One vector is turned by the same rotation once a tick. Each row is the vector after some number of ticks, and that number follows the row.
The counts run from 0 to 303.
[172 120 155 116 117  68  77 153  95 106 106 156 201 143 113  87 158 122
  85 139 143 162 125 107 124 166 134 154 129 128 140 157 138 137 132 152
 131 117 115  96 129] -> 76
[169  56 167 123 123 131  80 135 143 148 129 147 126 145  97  98 168 116
 117  92 132 154 150 101 121 118 128 135 112 125 123 132 107 198 117 142
  98 145 136 144 128] -> 28
[135 130  89 131  81 149 127 147 134 146  67 102 112 138 144 146 105 150
 125 143  87 128 164 103 135  96 109 172 117 171 161  77 131 103 156 120
  78 130 114 167 148] -> 190
[145 100 149 116 147 147 136 153 119 139 107 144 121 106 116  60 111 123
  82 109 128 114 118 121 161 151 140 119 132 114 146 119 186 124 208 176
 107 120 111 139 121] -> 134
[158 131 167 142 138 132 157 104 106 120  99 183 137 110 120  94  88 163
 174 120 101 139 191 101 152 165 155 151 125  88 100 110 145 105 142 150
 119 135 135  95 115] -> 125
[137 114 104 131 123  94 107 129 115 138 132 137 119 116 179  72 167 144
 124 160 120 176 152  98 162 124 142 112 146 136 122 119 177 139 186 148
  87 148 110 168  93] -> 182
[101 109 149 116  97 114  92 128 109  72 113 129 158 126 143  96 138 144
 140 175 105 125 129 105 113 188 108  88 126 134 118  98  87  86 134 137
  87 149 131 113  81] -> 111
[155 148 134 122 122 145 112 180 142 142  89 114  97 167 111  76 141 103
 112  95 122 138 132 108 128 155 153 153 106 103 194 138 142  97 151 135
 122  78  88 106 133] -> 279
[145  96 130 116 124  78  59 139 139 124 144 145 129 150 161  64 192 123
 152 113 100 154 171 108 146 123 149 131 134 133  76 139 140 147 149 127
 134 160 121 128 119] -> 38
[136 123 125 155 111 134 127 163 132 166  93 107 162 199 141 107 142 129
 161 135 132 188 143 132 116 138 172 148 101 142 185 116 118 115 161  91
 128  92 122 121 137] -> 237
[184 113 160 158 171 131 120 143  90 150 118 188 128  84 125  59 103 143
 120 132 114 102 117 127 148 174 137 137 147 125 126 125 137 150 146 149
  84 140 116 141 122] -> 129
[157 112 137 144  89 136 148 137 176 157  79 116 176 152  96 119 143 161
 134 111 150 182 136  91 150 100 156 164 110 140 157 116 122 159 142 124
 110 112 150 106 126] -> 18
[113 136 165 126 108 162 143 168  97 124 101 118 163 186 170  67 113 135
 165 142 121 113 125 164 121 170 157 107 130 136 144  93 136  96 159 117
 129 125  85 135 118] -> 95
[147  80 127 120 126  72  80 137 144 116 127 136 157 154  95  93 179 122
 117 128 138 191 148  78 133 148 138 146 115 114 165 130 115 125 156 121
 142 126 147  97 103] -> 252
[159 144 154 117 114  87  96 128  97 100  87 154 188 161 113 105 136 123
  91 147 121 170 162 137 104 163 130 175 123 113 124 148 128 117 122 143
 127 106 103  89 141] -> 77
[132 111 119 132  85 147  87 176 142 133  87 138 119 152 155 117 112 125
 162 121 129  86 129 122  96 168 167 158 122 156 157  95  69 132 146  89
  90 117 134 134 153] -> 57
[107 123 141 152 100 119  95 123 125  72 114 126 144 133 134 114 133 140
 138 156 123 143 154  93  90 191 127 110  98 117 130 101  92  70 152 140
  96 132 143 120  83] -> 110
[152  96 159 138 140 128 121 136 115 107 118 173 107 103 128  83  87 152
 168 126  99  59 166 111 129 179 143 108 120 131  78 104 126  97 158 151
 111 148 125 146 137] -> 127
[133 135 155 181 141 123 122 161 127 131  97 148 163 163 151  87 116 132
 135 135 163 144 150 118 130 178 176 132 118  88 154 110 146 105 181 107
 117  93  85 125 123] -> 93
[144 122  94 120 103 129 171 112 131 163  87 115 154 155 163 127 132 154
 127 134 137 183 143 106 135 121 141 180 119 138 169  86 151 147 182 127
  83 115 169 125 120] -> 194
[164  97 146 112 118  64  56 168 110  93 105 146 177 130  97  74 155 128
  90 129 123 119 114  99 125 164 126 133 111 147 138 146 127 138 125 145
 136 136 120 122 133] -> 75
[132 106 131  91 113  77  91 137 100  97 133 124 173 192 142  88 154 136
 173 151  85 146 162 122 111 161 107 123 125 166 104 118  98 106 117 136
 126 152 131  96 121] -> 255
[135 168 138 132 117 182 141  85  92 149 111 145  94 118 141  99 155 154
 110 131 130 143 146 131 105 157 185 139 110  90 134  95 150 116 169 164
  75 139 115 134 101] -> 141
[ 99 113 139 137  96 169 115 108 101  91  95  90 173 161 113 110 143 132
  83 132 135 103 128 113 103 171 131 128  95 136 187  90 124  83 174 145
 114 139 128 116 109] -> 105
[130  88 126 133  93 122 129 164 191 127  92 102 171 176 131 121 129 164
 189 130 121 146 173 116 117 110 138 112 103 179 140 111 122 125 138 120
 126  98 152 134 129] -> 20
[128  97 134 105  80 145  97 114 133 121 103  84 159 187  81 111 164 133
 126 119 102 125 146 117  99 123 118 152  97 161 166 116  97 104 125 140
 146 151 151  99 137] -> 249
[142  89 172 113  98 171 119 118 137 150 112 127 143 194 136 111 136 132
 192 124 120 156 183 157  93 128 128 131 116 165 106 118  90 145 106 142
  98 124 153 121 131] -> 25
[127 140 112  94  92  90 122 156 140 138 104 102 143 161 164  87 172 143
 116 163 145 140 126 121 129 119 138 117 131 193 138 109 165 137 180 157
 110 110  99 165 131] -> 5
[165 170 146 124 105 118  81 147 122 120 106 146 141 116 102  87 171 148
 115 136 122 145  85  79 120 161 143 151 104 117 161 127  90 140 101 128
  88 142 111 104  96] -> 289
[151 140 154 166 150 163 140 131  83 158  83 159 123 121 113  80  90 118
 119 127  89  90 168 159 110 162 135 155 125 142 131 135 145 104 154 154
  89 111 113 129 173] -> 131
[140 124 151 144 110 147 123 172 133 118  94 121 171 150 116  71 103 147
 139  90 101  64 134 127 160 138 143 136 108 145 121 102 147 102 164 111
 164 135  72 125 158] -> 90
[149  98 142 109 100  80  53 174 125  78  95 141 164 133  90  90 147 133
 110 122 102  86 136 101 103 150 130 124 106 160 121 145 105 109 120 147
 147 141 124 118 148] -> 74
[153 131 149 122 134 114  97 165  98 105 119 166 154 166 158  82 120 141
 135  90 111  71 122 125 135 154 119 146  95 140  94  88 115 137 106 121
 133 166  83 140 158] -> 85
[151 102 128 108 115  93 129 132 102 131 117 140 180 199 129  95 104 136
 116 123 140  82 176 131 130 161 130 179 144 162 136  79 130 117 152 129
 141 125 105 101 167] -> 265
[137 165 138 115  79 181 120 128 103 118  99 115  94  99 123  95 152 154
 141 124  78  84 127 122 114 134 153 109 100 145 123  95 138 101 150 160
  94 162 110 148 116] -> 143
[186 111 118 105 125 113  83 114 130 151 132 165 100 113  96 115 187 137
 139 114  97 168 170 109 109 114 176 167  99 125  90 142 122 157 140 144
 109 146 137 137 133] -> 215
[150 148 120 153 102 166 114 143 152 174  86 135 120 173 114 119 138 132
 149 102 114 129 153 121 121 108 170 191  90 142 133  79 106 127 160  87
 137 135 113 138 171] -> 232
[131 163 103 147 110 137 116  96 103 149  99 142 101 137 180 108 150 139
 154 178  84 177 183 127 110 116 151 155 129 142 109 107 144 109 166 137
  68 141 119 149 125] -> 184
[145  99 155  73  95 139  86 135  98  89 142 130 159 157 143  95 165 130
 140  91 129 109 108 131  81 184 147 120  99 147 113 113  90 156 115 148
 114 162 167 110 117] -> 69
[134 149 101 132 125  96 116 157 128 140 113 138 142 187 197  97 135 108
 137  98 135 162 157 107 143 149 168 185 115 105 148  95 151 140 156 103
 116 112 146 108 135] -> 50
[186 121 142 122  93 146  73 123 112 104  97 151 144 128  69 112 153 128
 120 112  96 129 166 120  92 147 154 172 101 119 131 142  90 119 102 132
 124 134 130  85 138] -> 72
[146  55 152  69  81 122 100 184 147  95 121 101 152 148 134  90 133 116
 136 103 145 144 108 110 136 167 143 114 127 125 171 113 120 146 143 147
 123 120 132 107  96] -> 64
[115 121 122  86  65 119 118 142 176 118 112 134 109 144 173 119 148 158
 153 120 136 128 131  99 121 108 138 122 111 169 109  55 114 151 158 139
  86 148 110 173 109] -> 10
